In the rows, 128 means zero.
The rows of R fall into 4 groups, and each row is roughly a mix of its group's hidden directions; some rows fit no group.
R:
[[ 75 119 100 103 113 155 109 153 110 137 105]
 [ 95  96  80  93 124 115 144 150 151 118 134]
 [137  99  83 121 130 155 110 148 167 137  93]
 [ 80 116 164 106 126  95 147 100 105 134 140]
 [144 101 114  91 131  84 127 127 109 100  89]
 [127 126  75  99 110 131 113 122 151 136  80]
 [123 149 144 146 132 141 117 126 105 114  56]
 [116 136 113 151  91 156 177 116 165 122 144]
 [110 142 106 152 153 160  78 139 146 153 148]
 [154 120 181 151 103 110 151 132  99 100 121]
 [173 128 105 133 109 145 165 142 139 127 176]
 [158 117 145 169 116 115 141 147 108 123  73]
 [134  83  67 104 131 127 114 134 152 135 123]
 [103 126 117 139 118 174 137 116 139 162 179]
 [152 142  89  94 140 100 111 109  96 118  96]
 [147 131 172 123 167 111 143 155  96 137 160]
 [133 133  87 123 118  70 119 134 166 116 112]
 [104 134 114 141 113  92 158 169  96 157 111]
 [101 101 133  75 157  91 105 130 127 132 113]
 [119  73 121 125 138 136 152 108 181 137 123]
 [101 125 159 113 134 139 131 176  90 111  95]
 [149 153 140 135  99 100  82 146 102 138  96]
 [161 138 137 119 117 125 127  95 148 176 172]
 [ 81 127 108  98 121 130  87 125 153 156 151]
 [124  90 160 159 117  94 124 163 102 109 139]
 [163 179 101 123 121 104 105 124 119 115 163]
 [132 128 163 109 166  88 108  85 114 120 132]
 [121 157  71 107 139 132  95 103 126 115 152]
 [117 152  97 115  95 120 120 144 179 108 156]
 [165 146 167 140 121 149 146 125  96 121  83]
 [159 159 100 168 106 109 162 150 141 144 137]
 [133 143 138 192 124 153 111 111 159 133 106]
 [113 159  90 102 136 161 133 105 165 145 106]
 [128 192 134 107 104 141 110 144 136 151 154]
 [151 164 150 171 125 150 145 148 101 150 102]
 [104 107 115 109 136 157 107 175 128 117 173]
 [176 152 120 149 153 127 169 134 111  97 142]
 [122 118  98 115 102 157  99 125 145 160  80]
 [118 159 131 131 146 175  78 141 140 133 101]
 [125  95 167 119 157  92 112 153 166 128 131]
 [170 138 173 142 125 150 145 124  95 110  98]
 [136  76 111 121 145 140 129  97 111 131  79]
 [ 85 138 142 139 130 110 133  90 114 182 136]
 [157 143 124 122 175 115 146 130  84  98 151]
 [137  98 139 132 128 172 149 139 127  95 179]
 [147  94 143 110 166 123 155 151  98 130  89]
 [152 157 118 134  90 106  81 156 100 131 127]
 [173 142 172 141 126 152 137 121 100 104 100]
 [141 101 113  85 132 115 130 116 139 150 185]
 [134 126 155 159  89 133  72 145 115 148 130]
 [128 178 151  87 128 156 117 115 161 129 148]
 [154 130  92 163 150 132 186 135 122 123 124]
 [104 142 160 128 154 108 131 150  98 173 158]
 [120 156 149 113 148 135  93  97  86 137  92]
 [157 132 143 119 143 168 112 128 160 120 182]
 [ 92 124 123 100 100 146 137 112  78 151 101]
 [170 115 113 174 137 126 117 135  80 145 128]
 [ 91 108 159  97 149  98  87 128 120 137 146]
 [158 142 169 172 156 122 123 121 105 122 161]
 [102 140 117 115  90 110  96 131 185 129 140]
 [140 116 181 151 106 142 140 138 103  83 123]
 [176 154 146 158 117 130  99 168 107 128 122]
 [117 154 161 152 105 112 133  71 110 147 123]
 [106 159 146 147 101 138 129 120 114 119 190]
 [122 128  63  89 120 131 115 127 151 122 103]
 [137 107 148 109 158 116 170 130  84 129  94]
 [103 109  98 106 108  76 153 111 129 157 122]
 [142 103 149 107 130 130 198 149 135 133 139]
 [179 130 167 129 121 150 155 120 116  93 108]
 [176 129 174 150 115 111 143 138 129  92 142]
 [134 103  78 110 101 102 145 102 151 145 152]
 [134  94 147 107 123 113 167 154 112 137  79]
 [139 113  87  97 115 113 131 161 164  89 131]
 [121 155 119 114 120 138 131 105 198 122 150]
 [ 96 158 164 135 135 135 117  79 144 147 154]
 [131 159 163 160 164 156 132 159 127 131 157]
 [143 135 114 121 125 115  91 168  96  93  91]
 [ 99 145 142 112 184 144 106 159 108 149 136]
 [148 116  76 105 145 144 140 100 113 125  87]
 [151 116 121 127 142 125  68 131  90  95 114]
 [109 165 137 138 140 176 103 139 141 158  96]
 [120 118  81 102 107 130 129 124 168 135  83]
 [181 141 110 151 137 120 114 157 171 110 122]
 [137 187 122 126 113  88  91 138 141 124 137]
 [141 134 172 152 163 115 150 117  94 115 164]
 [ 89  68 132 125 124 155 132 132 144 145 100]
 [115 140 131 142 104 164 182 118  91 125 148]
 [102 117 116 143 122  88 151 148  96 109  82]
 [124  55 120 147 124 113 100 115 144 124 128]
 [109 173 133 108 117 118 106 166 142  88 106]
 [171 156 153 142 114 105 135 179 132 109 130]
 [131 159 109 125  92  76 160 146 130 127 104]
 [116 163 158 168 158 152 127 165 133 129 151]
 [157  81 129 103 114 117 177 103 125 122 116]
 [ 94 149 159 128 133 172 158 141 147 160 112]
 [149 144 144 150 111 112 121 167 180 111 154]
 [155 117 148 138 109  78 145 139 114  87 100]
 [177 141 118 169 118 147 117 166 156 120 128]
 [146 146 146 121 109 139  74 105 129 166  99]
 [ 97 142 161 140 130 147  89 164 146  95 141]
 [176  98 138  85 139 144 135  99 100 120 123]
 [ 82 124 138 151 150 153 154 158  90 139 144]
 [127 100 173 173 129 117 134 147  96 108 148]
 [116  90  96 143 145 122 142 152 174 154 151]
 [155  81 104 147 142 137 141 163 119 117 167]
 [132 173 103 128 151 105  99 105 106  98 155]
 [100  87 138  99 130 130 112 125 114 161  80]
 [118 126 104 134 108 179 179 121  98 129 125]
 [107  85 136 143 157 137 118 155  84 134 160]
 [115 104 160 148 126 100 173 172 124 108 129]
 [138 147  91 141 166 131 152 126 110 142  76]
 [101 155  97 138 124  91 104 128 156 131 171]
 [136 136 145 129 111 105  61 138 132 152  99]
 [149 124 158 181 153 139 133  86 112 143 128]
 [141 144 106  61 137 106 153 121 143 140 112]
 [156 113 150  72 141 137 158 105 112 154 123]
 [ 99 122 129 136 122 136 123 137 100  95  64]
 [161 158 134 152  92 129 110  99 172 129 113]
 [129 101 137 103 103 153 120 107 142 138 189]
 [171 126 130 160 135 161 127 183 124 118 138]
 [116 137  80 174 127 153 108 129 113 106 100]
 [121 138 176 104 128 144 169 134 155 161 108]
 [160 104 152 134 115 113 177  97  95 136 118]
 [114 147 140 131 158 131 131 142 127 178 181]
 [107 101  87 135 148 114  84 137 127 136 169]
 [ 92 168 140 170 149 151 117 157 127 131 105]
 [145 106 144  89 167 125 143 129  76 141 130]
 [136 123 118 126 124 104 109 169  77 108  90]
 [145 148 143 142  85 122 107 149 177 158 135]
 [179 137 130 130 152 107 108 180 131 107 126]
 [ 96  89  87 117 140 112 119 139 147 139 170]
 [ 96 169 149 130 134 156  90 122  90 132 143]
 [158 171 140 132 156 151 136  93  90 121 143]
 [146 126  81 117 104 140 120 146 162 133  80]
 [ 97 163 136 170 158 149 131 165 134 139 144]
 [150 177 158 150 162 122 124 132 117 161 106]
 [158 123 118 129 156 170 174  96 112 122 141]
 [174 149 127 140 129 134  94 102 150  88 152]]

Each list below has two rows that fit no group; the rest each fit one group, if only roughly. Name those rows in the order they come.
  q869: [175 135 117 126 111 143 151  85 166 141 110]
  q923: [172  94 127 138 168 140 124 167 139 128 104]
  q866: [156 153 114 138 104 126 171 171 134 128  93]
  q500: [124  59 124  94 134 100 127 111 137 124 131]
  q406: [149 137 135 132 109 148 149 152  67 136  95]
  q691: [176 144 147 157 139 170  97 124 137 149 129]
  q739: [ 79 125 102  89 108 131 115  89 120 148 124]
  q611: [149 123 135 155 145 141 110  95 144 120 189]
  q781: [ 83  95 107  99 120 116 132  83 105 120 127]
  q453: [141 122 103 134 135 162  94 171 107 136  88]

q691, q781
  q685: [106 132 132 126 132  62  95 149 143 107 142]
  q636: [168  88 135 113 156 122 153 139  96 147 101]
  q881: [ 80 133 157 121 153 133  77 116 106 124 138]
  q828: [128 116 130 126 169 126  93  94  76 142 120]
  q60: [143 154 142 141 142 182 124 116 177 122 144]
  q298: [113  98 129 126  77 148 150  95 113 142 160]
  q398: [ 80 153 172 152 134 141 146 105 103 127 139]
  q651: [ 99 151 119  90  98  84 126 131 164 116 139]
  q155: [106 107 118  85 144 119  86 172 139 117 136]
  q958: [173 124  94 143 127 119  73 103 121 123 124]
  q756: [148 144 130 186 151 131 141 106 167 107 132]
  q330: [108 123 187 109 165 114 122  99 126 125 152]

q636, q398
  q860: [138 127 157 159  95 134 174 124 144 149  90]
  q3: [128 139 124 114 109  93 172 100 143 123  79]
  q452: [131  90 114 118 130  99 152 159 126  76 147]
  q873: [ 79 136 138 178 111 159 138 151 127 112 132]
  q416: [ 88 121  98 113 112 165 153 132 148 116 168]
  q440: [144 142 147 130 134 163 136 111 180 108 168]
  q599: [117 126 133  86 114 108 185 149 117 114 102]
  q834: [164 124 100 170 110 166 156 133 155 127 135]
  q487: [122 168  70 123 116 152 124 154 101 123 133]
  q811: [130 137 112 103  71 108 138  92 120 126  96]
  q132: [148 130  96  99 158 125 173 139  98 101 112]
  q127: [100 159 111 136 136 174 180 135 144 126 123]
  q910: [ 97 132 106 108 162 151 135 110 151 181 132]
  q805: [121 170 154 111 171 102 129  95 118 111 149]
  q62: [ 97 126 135 109 154 117 119  88  78 127 157]

q811, q910
  q412: [122 130  92  84 168  91 108 138 131 143 111]
  q305: [115 164 155 137 114 166 120 147  81 145 111]
  q645: [124  96 101 100 118 142 149 158 158 132  81]
  q355: [145 152 128 140 108  65 143 140 107  95 131]
  q270: [136 103 123 154  99 164 144 148 169 107 158]
  q141: [144 152 131  97 119 110  93 126 137  68 116]
  q369: [164 125 116 158 150 156  72 122 106 129 124]
  q182: [158 104 109 115 170 139 162 150 122 106 163]
  q849: [130  89 176 100 114 138 163 152 123 148 136]
  q269: [ 78  79 122 129 135 110 124  89 109 127 122]
  q785: [186 100 143 154 136 151 144 107 102 122 136]
  q110: [152  89 103 130 122 156 106 100 112 146  85]
  q286: [139  99 110 125 130  75 112 115 178 119 138]
  q830: [ 95 159 160 120 100 136 106 152 158 161 118]

q270, q269
  q19: [171 136 133  96 149 112 130  91 109 158  98]
  q518: [146 136 142 129 148 192 129  96 107 146 110]
  q786: [ 92 137 153 113 134 170 129 142  79 130 153]
  q690: [100 176 137  79 127 137 113 120 154 150 118]
  q204: [174  98 100 148 119 113  89 124  95 119 134]
  q499: [156 110 168 134  94 125 141 168 127 101 100]
  q166: [166 118  74 154 131 141 148 125 101 106 147]
  q524: [169 134  89 132 116  97  94  90 125 129 110]
  q303: [155 106  86 141 173 135 143 115  90 140 128]
  q49: [128 138 131 131 131  96  75 149 110  78 136]
  q249: [165 112 172 138  91  90 126 151 129 144 130]
  q190: [123 117 183 131 160 106 168 115 130 115 153]
  q334: [133 115 143 120 115 104 172 159 182 117 119]
  q970: [113 113  93 118  96 162 127  79 142 146 109]
  q156: [ 91 141 155 142 137 152 151 188 125 125 125]

q499, q303
  q516: [ 96 171 158 130 108 122 124 161 165 148 142]
  q862: [160 147 144 159 111 110 140 129  79 142  93]
  q666: [139 148 145 154 127 103 105  85  82 150 115]
  q804: [107 149 114 103 122  99  94 133 160  86 155]
  q635: [ 91 141 122 186 123 152 148 157 132 109 129]
  q188: [113 123  99  96 170 180 110 133 134 132 144]
  q692: [129 138 112  90 117 105 176 158 123 112  93]
  q570: [125 144 101 105 130 177 128  96 132 117  82]
  q301: [131 109 150 142 128 123 160 141  76 159  91]
  q673: [119 131 133 110 117  73 112 139 109  75 139]
  q669: [151 126 121 119 105 112  92  95 157 111 176]
  q387: [148 105 151 120 191 120 123 155 105 112 138]
  q912: [163 120  95  92 125 162 118  96 110 153 111]
  q68: [ 90 160 155 101 140 110 133 143 172 135 152]
  q208: [171 144 138 130 134  78 117 107 149 128  91]

q570, q669
  q153: [143 135 120 146 139 163 122 134 140  81  75]
  q654: [104 172 162 133 130 104  89 110 106 106 138]
  q318: [122  91 149 122 161 121 109  90 102 136  88]
  q974: [103  99 135 120 168 135  81 107 105 151 143]
  q527: [108  90 161 110 170 108 161 113 106 125 125]
  q850: [ 67 115 142 114 123 125 136  78 125 143 136]
  q93: [ 80 125 146 119 141 164 140 157 121  99 163]
  q578: [127 148 142 159 137 122 147  65 121 119 162]
  q157: [131 120 159 127 121 176 109 160  89 104 111]
  q961: [148  93 146 127 103 122  89 126 103 152  85]
  q553: [153 134 132 142 115 102 122 131 181 135 179]
  q480: [122 103 107 118 123 131 172 111 153 184 131]
  q956: [ 96 116 122  79 151 158 169 115 144 138 129]
  q734: [117 164 130 122 110  82 133 113 165 105 162]

q93, q157
  q80: [167 120 145 157 156 124  72 139 114 141 118]
  q718: [ 99 144 114 134 172 115 110 177 135 105 106]
  q814: [119 166 110 129 183 158 128 152 114 127 154]
  q146: [114 152 138  96 127  61 136 113 144 116 120]
  q513: [126 152 123 127 151 150 167 119 130 138  65]
  q53: [142 101 165 113 166  98 102 143 103 101 116]
  q112: [ 93 127  85  93 100 149 101 141 146 131 149]
  q478: [171 152 109 115 101 127 144 164 109 119  89]
  q934: [172 126 112 143 124  85 164 126 152 139 157]
  q118: [147 157 140 142 105 164 123  84 141 169 134]

q814, q53
  q954: [108 115  94 121 184 136 137 172 126 118 140]
  q959: [ 97 128 121 102 159 104  89 107 139 118 170]
  q510: [117 140 145 107 107 185 134 110  94 119  97]
  q730: [ 98 118 126 107 142 154  89  87 150 159 112]
  q473: [178 102 116 109 142  98 114  94 100 118 117]
  q907: [122 185 119 148 110 144 143 169 123 124 158]
  q324: [177 158  88 132 136 136 111 151 124  97 149]
  q503: [125 154 135 131 129 102  78 148  98  84 130]
  q343: [128 144 171 129 157 152 100 150 135 128 176]
  q300: [122 134 155  87 131  97  88 130 128 169 150]
  q579: [ 85 159 122 100 105 144 132  91 157 120 104]

q510, q579
  q895: [ 97 119 125 100  97 110  81 133 146  92 115]
  q657: [165 194 120 145 129 113 114 108 137 123 140]
  q922: [190 136 176 125 130 111 138 118 108 139 136]
  q539: [162 100 114  91 168 162 124 133 135 104 144]
  q743: [ 85 121 126 121  92 138 135 109 157 177 140]
  q306: [ 87 140 168 152 112 116 126 157 169 146 126]
  q20: [115 125 126 110 115  97 163 138 190 110 137]
  q593: [ 94 109 109 162 140 124 116 112  98 150  81]
  q296: [ 98 138 133 131 147 117  74 144 121  98 168]
  q375: [120 135 171 142 139 130 128 107  69 124 160]

q743, q593
  q122: [125 117 106 119 118  71 102 107  86 132 108]
  q887: [142 151 144 137 135  93 118 145 167 155 175]
  q44: [113 137 133 159 151 110 161 163 112 150 174]
  q5: [123  73 158 113 165 116 139 140 131 141  95]
  q84: [116  97 145 166 113 155 137 108 122 102 175]
  q826: [143 132  99 139 108 105 184 119 123 123  86]
  q467: [110 102  96 144 146 172 106 101 133 125 165]
  q994: [120 140 137 135 135 152 109 153  85 115 186]
  q287: [149 143  90  99 159 117 101 132 171 111 112]
  q612: [105 106 122 125 105  93 142 188 144 116 139]
  q521: [ 91 165 134 112 126 123 148 155 178 132 149]
  q18: [144 145 125 128 166 148  97 155 170  94 144]

q84, q826
